In the data rows, 128 means zero.
Here are some points:
{111, 105, 097, 087, 131, 185, 065, 158}
{060, 086, 253, 186, 167, 135, 143, 105}
{198, 155, 028, 101, 113, 084, 129, 097}
{118, 142, 158, 129, 137, 168, 086, 145}
{130, 196, 059, 058, 098, 134, 133, 136}
{127, 038, 133, 187, 201, 103, 070, 075}
{101, 077, 146, 121, 188, 115, 119, 174}
{170, 167, 091, 079, 102, 139, 100, 127}
{116, 156, 120, 175, 108, 137, 162, 085}
{163, 156, 103, 112, 081, 133, 129, 104}
{219, 128, 062, 040, 107, 097, 139, 130}
{205, 222, 046, 110, 058, 025, 197, 097}
{105, 141, 119, 126, 142, 145, 128, 119}
{170, 188, 140, 098, 055, 109, 181, 113}
{164, 148, 074, 069, 055, 142, 134, 131}
{143, 109, 117, 120, 109, 151, 089, 120}
{203, 123, 021, 109, 134, 069, 107, 140}
{135, 172, 129, 136, 104, 092, 162, 092}
{122, 094, 165, 171, 158, 125, 127, 109}
{120, 134, 170, 097, 083, 194, 132, 158}
{174, 139, 035, 062, 118, 146, 093, 163}
{124, 177, 165, 175, 068, 125, 142, 122}
{141, 117, 096, 144, 149, 106, 119, 106}
{127, 118, 137, 079, 124, 177, 098, 169}
{133, 031, 097, 198, 255, 075, 075, 121}
{117, 102, 108, 152, 156, 101, 109, 147}
{182, 191, 076, 118, 084, 045, 188, 111}
{143, 129, 089, 110, 139, 081, 117, 124}
{118, 188, 145, 083, 060, 171, 146, 124}
{189, 072, 093, 130, 178, 062, 140, 142}
{137, 172, 110, 098, 123, 083, 158, 141}
{121, 060, 097, 098, 227, 143, 062, 152}
{107, 177, 113, 110, 062, 148, 166, 119}
{203, 116, 077, 117, 127, 087, 023, 110}
{140, 101, 152, 143, 127, 147, 147, 152}
{123, 028, 139, 160, 255, 073, 075, 132}
{162, 143, 094, 085, 051, 126, 128, 158}
{046, 125, 255, 191, 110, 174, 163, 139}
Here are 16 more points, each followed by its number:
{094, 068, 138, 110, 166, 192, 062, 117} 0
{044, 193, 207, 216, 113, 113, 216, 084} 1
{147, 131, 105, 069, 083, 210, 057, 153} 2
{158, 146, 073, 094, 152, 074, 110, 102} 3
{140, 129, 084, 090, 119, 177, 095, 124} 4
{140, 132, 124, 128, 119, 168, 116, 094} 5
{140, 157, 173, 133, 099, 121, 177, 093} 6
{138, 113, 149, 123, 189, 092, 126, 127} 7
{153, 164, 134, 122, 045, 171, 154, 102} 8
{087, 138, 175, 188, 125, 074, 154, 089} 9
{149, 110, 143, 113, 105, 129, 138, 158} 10
{079, 158, 191, 156, 112, 151, 170, 128} 11
{108, 117, 097, 118, 151, 128, 102, 146} 12
{117, 095, 082, 115, 175, 156, 082, 111} 13
{090, 197, 176, 135, 101, 162, 129, 110} 14
{142, 150, 132, 104, 097, 120, 165, 164} 15
Which of these numbered points is nearest to each point below, ignoring the 3 directions in which the first points spread most? Its number follows each.
{096, 127, 186, 196, 123, 108, 149, 069} > 0
{223, 118, 078, 071, 082, 105, 126, 151} > 10
{157, 087, 117, 119, 116, 178, 100, 120} > 8
{219, 097, 056, 058, 100, 105, 095, 156} > 10
{094, 151, 148, 116, 125, 194, 116, 090} > 13
{133, 186, 106, 152, 070, 082, 160, 091} > 9
{116, 146, 087, 155, 167, 108, 123, 096} > 1
{087, 216, 180, 140, 085, 172, 161, 093} > 14
{101, 067, 166, 150, 160, 203, 089, 099} > 5
{082, 128, 154, 107, 108, 159, 130, 124} > 9
{142, 109, 103, 057, 087, 166, 091, 170} > 10
{155, 094, 135, 177, 176, 119, 124, 096} > 5
{102, 124, 095, 065, 054, 206, 130, 125} > 0
{051, 030, 133, 149, 185, 236, 069, 135} > 13
{093, 176, 166, 119, 113, 131, 164, 101} > 3
{079, 203, 175, 104, 108, 181, 172, 132} > 1
{097, 155, 177, 181, 105, 144, 155, 095} > 4
{092, 068, 158, 178, 179, 062, 166, 169} > 15
{061, 086, 179, 147, 138, 212, 086, 106} > 0
{094, 197, 168, 179, 116, 096, 173, 075} > 14
{065, 136, 203, 200, 139, 146, 157, 101} > 4
